In the rows, 128 means zero.
One turn moves each row of this set onto another row. After a few examples, where does it send each row asked below?
z_829: [136 119 127  88 126 124 138 165 126 134 151 117 159 103]
z_871: [101 120 117 153 126  95  79 144 122 167 132 140 135 137]
z_476: [116 145 136 122 117 111 143  96 102 116  96  92 111 166]
z_97: [ 92  81  90 113 128 137  84 119 108 150 153 116 132 122]
z_838: [109 139  87 129 139 143 145 134 127 128 104 122  86  92]
z_290: [ 94 118  97  98  89 138 146  78 116 157 132 130 111 133]
z_654: [122 123 129 149 118 110 120  96 120  67 131 103 117 131]
z_151: [145 155 138 119 126 164 113 111 148 142  91 116 147 144]
z_198: [130 111 150 161 121 110 116 125 154 122 150 156 151 145]
z_227: [114 165 109 142 122 158 146 116 144 116 103 122  99 102]
z_219: [114 115 122 145 142 106  87 151 123 167 150 155 125 131]
z_974: [144 118 158 148 129 116 110 137 135 112 157 160 142 142]
z_519: [123 141 128 113 107 122 145  77  99 122 104 108 103 161]
z_885: [119 120 127 129 123 123 149  92  88 122 102 106  99 170]
z_563: [130 124 147 176 105 135 109 122 135 107 157 141 146 138]
z_118: [127 119 148 127 125 115 116 122 122  59 127 122 129 136]
z_485: [118 126 111  93 144 116 157 158 123 151 147 100 130 102]
z_335: [ 78  96  86 104 101 121  91 122 106 144 139 133 128 113]
z_47: [ 97 115 114 148 147 119  88 155 118 173 133 141 119 136]
z_344: [ 94 106 107 110  81 146 156  93  98 151 135 130 122 145]
z_345: [122 141 107 124 119 177 135 101 158 116 100 133 116 108]
z_783: [113 117 124 166 133 131  73 143 109 160 143 129 134 145]
z_794: [145 135 137  89 141 131  95 145 127 128 110  99 160 129]
z_629: [140 139 141 102 138 170  93 135 138 134 116 114 161 135]
z_998: [ 98  94 101 112 100 137 153  87 117 161 157 107 131 139]
z_524: [107 146  99 121 130 128 171 137 134 132 130 111 101  89]
z_625: [121 137 108 123 131 123 166 166 116 160 137 122 115 101]
z_786: [143 126 150 124 126 115 118 102 114  71 123 125 120 150]
z_256: [ 74  90  82  97 122 135 102 114 128 147 135 129 118 112]
z_581: [113 130 117 138 117 105 154  85 102 133 120  82 106 155]
z_443: [131 100 139 134 138 112 122 101 128  70 122 126 121 147]
z_912: [ 92 119 111 102  88 142 161  81 127 155 128 117 127 145]
z_597: [126 118 155 159 120 130 120 151 139 123 158 159 147 140]
z_322: [134 124 133  84 146 138 119 157 126 155 142 103 161 125]
z_948: [ 85 100  83 104 121 121  97 119 119 162 144 143 112 110]
z_760: [130 160 129 131 127 178 104 116 146 115  95 123 130 124]

z_998 goes to z_581
z_290 goes to z_519
Now find these:
z_345 goes to z_151
z_47 goes to z_256
z_335 goes to z_344
z_760 goes to z_629

